In the data rows, the value 128 means zero.
Here are some points, one per row:
[121 136 124 167 105 142 156 152 141 147 131 143 133 158 127 121 134 170
 128 177 142 131 102 165 124  92 149 123 135 102 138  90 111 117 114  53
 136 135 132 123 126 142 144 116  96 133  74  98  95 102 143 133 115 137
  94 103 132 143 149 145 120 135 111 136]
[ 96 116 130 130 108 140  99  94 107 101 139 156 149 128 129 130 139 123
  97 127 136 112 135 141 147 117 142 120  74  93 136 118 104  74  97 132
 143  73  95  78  91 123 147 145 123 122 149  99 158 111 142 188  83 143
 119 150 126 135 122 146 131 154 117 113]
[ 82 156 118 150 158 119 145 176 102 110 107  87 124 104 131 106 127 172
 132 114 146 115 113 157 149 146  88 125 150 100 105 113 111 130 115  97
 106 126 130 145 122 110 115 137 148 150 161 145 152 107 100 135  87 110
 118 199 120 121 105 164 150 129 136 113]
[ 76  95 124 139 118 180 102 102 115 144 127 150 135 134  90 139 114 122
 116 106 158  98 132 164 160  98 128 157 118 121 109 132 175  89 156  91
  75 150 140 148 156 133 109 173 113 101 146 159 125 117 134  89 133 123
 148  97 110 131 126 120 166 136  99  92]
[ 76 160 153 109 132 116 133  96 121 160  97  99 159 130 102 140 154 121
 134 159 101 138 116 132 162 109 156 139 156 107 141 106  90 145 183 126
 137 125 124  72 165 167 161 148 113 130 103 132 123 136 130 121 102 140
 142 144 117 103 136 124 156 144 134 113]
[ 69 146 106 180 130 122 158 136 160 146 143 110 122 145 140 108  97 128
 121  94 127 135 116 126 145 130 142 123 102 173 151 113 109 163 146 101
 156  76 127 130 124 101 136 150 114 143 128 120 123 148 143 144 156 157
 170 114 114 124 115 121 134 169 105 127]
[139 136 141 139 137 141 103 151 115 100  92 114 119  91 121 112 136 145
 171  64 146 131 115  89 159 115 131 152 116 132 142 110 112 142 139 105
 125 153 117  79 112 157 132 127 112 103 108 136 138 112 149 172 152 179
 118 106 127 123 139 157 122 146 105 126]
[ 78 144 140 164 139 103 106 129 104 109 123 117 115 133 134 137 120 160
 108 167  68 110 116 147 146  84 125 164  78 147 104 133 120 140 131 123
 123 175 120 134 111 142 173 100  88 161 124 123 153 147 129 155 121 107
 134 102 129 126 142 115 137 149 115 117]
[ 90 126 117 125 111 142 132 143 144 130 125 139 123 116  83 153 147 105
 131 140 136 151  99 123 171 153 112 127 111 133  64 152  70 130  91 124
 170 138 113 136 109 144 129 147 105 144 136 125 123  98 136  94 161 117
 132 103 112 116 131 118  80 118 137 132]
[130 177 140 131 136 133 177 162 130 134 152 124 136 137 101  91 132 111
 133  95 175 137 147 171 132 155 152 192 102  97 119 160 145 143 143 120
 138 168 138 127  62 136 144 149 147 120 143 111 139 126 156 120  79 117
 134 141 126 115 120 128 129 168 107 128]
[ 77 118 148 130 126 121  96 205 135 125 143 129 151 126 131 133 105 149
  85  93 153 123 121 129 146  93 116  82 109 132 165 108 120 102 150 172
 141 172 121 164  99 162 124 144 132 120  87 133 111 110 153 134  73 130
 142 119 129 133 107 114 112 114 139 111]
[112 119 107 146 145 118 141 139 128  97 143  75 169 115  97 134 107 109
 152 167 159  97 142 125 197 133 101 127 137 110 174 185 134  74 137 117
 105 117 138 121 132 133 131 126 100 125 124 101 116 144 174 147 129 105
 136 141 159 124 158 129 117 118  97 150]
[113 156 162 139 165 150 120 165 160 127 105 119 149  87 109 148 127 128
  88 158 141 130 102 105 143 128 171 129  93  92 133 101 174 120 120 110
 144  98 113 157 123 111 131  98  76 132  84 114 145 120 106  86 114 133
 154 126 121 113 174 128 142 151 123 112]
[121 141 124 134  96  83  95 183  95 123 114 161 168 132 101 138 107 119
 128 122 125 152 124 106 142 151 204 145 133 171 126 141 105  94 133  88
 141 147 124 147 143 134 158 135 151 146 130 111 151 159 105 127 143 128
 107 182 141 146 139 129 122 107 109  83]
[125 126 132 119 145 102 155 170  76 126 151 128 135 109 120  91 118 103
 125 112  68 108 131 162 182 138 122 121  82 108 131 115 126 126 157  82
 124  76 112 110 136 134 119 106 169 134 112 122 124 119 140  88 124 130
 117  86 119 130 160 122 101 131 139 107]
[ 88 150 141 152 132 114  63 136 191 127 147 115 137 129 129  86 105 104
 151 135  70 192 102 145 162 146 150 175  98  73 173  81 112 117 122 113
 123 144 165 122 124 178  35 146 127 141 187 115  93 112 122 147 134  98
 138 151 156 111 154 134 107 152 102 104]
[110 158 137 150 169 113 137 104  95 155 117 120 134 133 139  98 114  87
 140 130 167 107 118 116 196 105 135 112 121 154 113  70 124  51 116 132
 152 176 107 123  75 138 107 109 107 148 147  76 121 132 164  90  93 138
 123 116 121 127 108 138 150 136 115 134]
[122 132 120 119 130 129 154 101 142 112 119 114 133 109  97  97 132 123
 133  81 114 121 110 177  93 103 122 135 130 107 152 119 116  91 100 148
 176 153 101 154 205 130 100 136 115 162  90  93 155 149 131 119  91 124
 110  96 116 116 114 132 119 136  98 123]
[122 157 165 125 178 139 143 106 132 120 139 110 133 142 115  89 142 109
 113 138 132 150 141 136 128  98 130 124 122 164  98 135 100  66 149 124
  83 106 111 209 118 169 134 149 136 109 133 145 116 127 129 156 137 134
 103 135 149 116 163 140 126 117 115 156]
[119 187 123 119 131 132 100 126 166 111 131 116 141 136  94  99 131 145
  98 153 166 127 124  98 114 128 129 109 126 151 127 154 136  94 179 111
  86 134 145  77 114 118  96 100 166 153 149 102 141 122 116 155  99 129
 123  64 146 110 103 112 126 121 144 127]
[ 94 151 124 150 168 139 113 128 140 119  87 126 137 116 133 113 125 140
 103 148 125 143 175 206 128 150  99 119 131 115 130 156 152  91 138 109
 231 150 129  97 101 164 137 113 137 123 127 115 130 122 129 125 156 166
 141 132 146 144 146 136 117 112 130  94]
[104 132 134 132 131  94 170 141  99 125 117 109 129 128 107 155 119 135
 108 121 105 173 154 134  93 161 114 156 135 126 119 100 125  55 114 161
  21 117 160  90  94 154 120 100 105 152  84 110 133  94 153  99 162 152
 132 134 152 126  86 131  97 189 117  98]
[127 189 108 137 117 134  63 109  89 122 125 105  99 138 124 116 135 155
 122 135 170 100 160 131 116 149 145 114 125 101 149 128 115 156 176 118
 150 108 130 160 135 156 124 150  67 137 135 135 101 148 133  95 112 120
 111 131 157 122  99 164  77 140 121 111]
[ 93 156 145 135 113 146 107 147 145 161 157 130 125  86 126 127 125 125
 152 126 117  62 147 164 109 170 139 127 128 151 123 111  92 114 147 132
 105 144  97  86  94 116 143 142 120 135  97 107 115 127 107 114 146 121
 137 108  94 145 188 158 152 111 108 141]
[ 89 162 150 146 141 170 128 152  92 115 126 141 175 167 126 140 164 112
 150  95 152 147 106 177 138 101 132 107 117 100 116 135 113 127 170 131
 126 138 122 109  97 109 112 107 128 165 130 108 134 162 110 125 170 110
 122 130 143 126 150 152 102 143 109 107]
[ 87 106 145 160 170 106 149 108 134  79 134 144 110 135 105 117 137 107
 121 118 179 127 136 149 125 152 143 143 106  98 127 106 108 152 120 123
  71 140 121 116 127 155 133 135 111 132 148  93  97 152 109  97  89 185
 139 131 150 116 129 130 120  37 109  90]
[ 99 150 127 161 169 129 129 159 124 130 130  71 124 148 116 160 134 118
 110 102  91 103 133 111 115  74 183 134 115 104 145 121 146 112  69 141
 148 126 154  99 121 150 123 194 160 127 152 109 112 119 133 125 152 114
 113 108 133 107 119 145 126  95 105 108]
[ 67 155 100 136 150 120  83 142 128 130 118 142 112 139 152 112 107 124
 184 136 144 123  88 146 113 119 145 166 131 111 116 133 144 117 107 149
 117  84 114 106 111 178 138 109 153 103  85 146 152 149 149 101 109 128
 106 114 136 122 140 136 129 130 132 139]
[ 69 128 117 132 163  97  95 107 101 104 130 121 152 110 106 150 118 110
  99 128 129 135 104 135  82 120 117 146 132 116 144 120 117 161 157 108
 130 157 123 139  78  91  78 156 142 118 113 109 128 113 151  87 129 164
 106 126 163 138 160 135 129 163 118 143]
[ 85 162 113 123  93 153 169 103 152 139 113 131 143 121  81  93 142 131
 113 103 100 101 115  78 151 110  97 145 134 120 186 133 147 104 130 101
 111 123 137 162  37 160 130 109 129 148 122 131 130 154 122 113 117 118
 107 137 137 137 142 144 118  89 116 103]
[ 89 199 122  92 134 142 117 155 123 110 134 155 156 148 125 129 121 139
  92 114 101 119 132 133 174 160 126 155 143 108  97 104 141 131 103 127
 131 118 103 150 153 134 134 142 113 132 105  93  76 136 151 162 125 158
 115  98 134 119 130 135 166 131 127 114]
[120 144 112 116 191  88  96 115 137 120 138 122 148 140  98 112 117 134
  97  85 155 157 137 144 162 115 141 144 116 100 122 145  68  97  93  69
 125 144 134  90  81 118 116 151 104 144  60 157  96 172 110 125 105 109
 164 120 135 135 108 162 122 114 114  97]
[118 156 117 133 151 107 127 109 154 126 109 148 157 101 113  92 104 169
 139 129 149 152 140 147 152  70 147 106 150 103 153 155 113 107 114 153
  66 141  91 141 107  95 186 147 133 137 171  97  85 118 152  94 133 130
 126 118 111 108 158 127  83 151 111  96]
[128 160 115 153 155 138 126  80 106 145 153 134 141 132 154 143 128 129
 119 105 149 156 115 102 116 156  94 120 103 125 167 112 147 145 119 123
 101 163 141  95 143 134 154 132 145 105 120 102 126 111 128 123 131  79
 124 143 113 158 158 100 139 120 135 135]
[140 126 121 146 126 143 104 116 126 141  90 105 103 155 184 120 145 114
 122 139 109 144 134 112 177 128 147 144 160 109 128 142 152 105 141 148
  97 136 129 138 102  96 100 171 144 150  72 104 135 112 122 136  91 148
 139 128 120 117 144 123 111  96 112 122]
These points spread out most along one direction. Take the direction at right angles to it along which they spread out most. Then take the direction at right angles to both along which they spread out most. Go by this last direction. Where along it does each point below lie, from 0 to 99? The average is 50, and the first point in the table lies past the average. One standard deviation of the points above along it is 16.
[ 89 162 150 146 141 170 128 152  92 115 126 141 175 167 126 140 164 112
 150  95 152 147 106 177 138 101 132 107 117 100 116 135 113 127 170 131
 126 138 122 109  97 109 112 107 128 165 130 108 134 162 110 125 170 110
 122 130 143 126 150 152 102 143 109 107] 49
[ 77 118 148 130 126 121  96 205 135 125 143 129 151 126 131 133 105 149
  85  93 153 123 121 129 146  93 116  82 109 132 165 108 120 102 150 172
 141 172 121 164  99 162 124 144 132 120  87 133 111 110 153 134  73 130
 142 119 129 133 107 114 112 114 139 111] 34
[118 156 117 133 151 107 127 109 154 126 109 148 157 101 113  92 104 169
 139 129 149 152 140 147 152  70 147 106 150 103 153 155 113 107 114 153
  66 141  91 141 107  95 186 147 133 137 171  97  85 118 152  94 133 130
 126 118 111 108 158 127  83 151 111  96] 42
[128 160 115 153 155 138 126  80 106 145 153 134 141 132 154 143 128 129
 119 105 149 156 115 102 116 156  94 120 103 125 167 112 147 145 119 123
 101 163 141  95 143 134 154 132 145 105 120 102 126 111 128 123 131  79
 124 143 113 158 158 100 139 120 135 135] 61
[112 119 107 146 145 118 141 139 128  97 143  75 169 115  97 134 107 109
 152 167 159  97 142 125 197 133 101 127 137 110 174 185 134  74 137 117
 105 117 138 121 132 133 131 126 100 125 124 101 116 144 174 147 129 105
 136 141 159 124 158 129 117 118  97 150] 43
[ 76 160 153 109 132 116 133  96 121 160  97  99 159 130 102 140 154 121
 134 159 101 138 116 132 162 109 156 139 156 107 141 106  90 145 183 126
 137 125 124  72 165 167 161 148 113 130 103 132 123 136 130 121 102 140
 142 144 117 103 136 124 156 144 134 113] 61
[ 93 156 145 135 113 146 107 147 145 161 157 130 125  86 126 127 125 125
 152 126 117  62 147 164 109 170 139 127 128 151 123 111  92 114 147 132
 105 144  97  86  94 116 143 142 120 135  97 107 115 127 107 114 146 121
 137 108  94 145 188 158 152 111 108 141] 65
[ 90 126 117 125 111 142 132 143 144 130 125 139 123 116  83 153 147 105
 131 140 136 151  99 123 171 153 112 127 111 133  64 152  70 130  91 124
 170 138 113 136 109 144 129 147 105 144 136 125 123  98 136  94 161 117
 132 103 112 116 131 118  80 118 137 132] 49
[122 132 120 119 130 129 154 101 142 112 119 114 133 109  97  97 132 123
 133  81 114 121 110 177  93 103 122 135 130 107 152 119 116  91 100 148
 176 153 101 154 205 130 100 136 115 162  90  93 155 149 131 119  91 124
 110  96 116 116 114 132 119 136  98 123] 35
[ 67 155 100 136 150 120  83 142 128 130 118 142 112 139 152 112 107 124
 184 136 144 123  88 146 113 119 145 166 131 111 116 133 144 117 107 149
 117  84 114 106 111 178 138 109 153 103  85 146 152 149 149 101 109 128
 106 114 136 122 140 136 129 130 132 139] 63
[127 189 108 137 117 134  63 109  89 122 125 105  99 138 124 116 135 155
 122 135 170 100 160 131 116 149 145 114 125 101 149 128 115 156 176 118
 150 108 130 160 135 156 124 150  67 137 135 135 101 148 133  95 112 120
 111 131 157 122  99 164  77 140 121 111] 22
[ 82 156 118 150 158 119 145 176 102 110 107  87 124 104 131 106 127 172
 132 114 146 115 113 157 149 146  88 125 150 100 105 113 111 130 115  97
 106 126 130 145 122 110 115 137 148 150 161 145 152 107 100 135  87 110
 118 199 120 121 105 164 150 129 136 113] 40
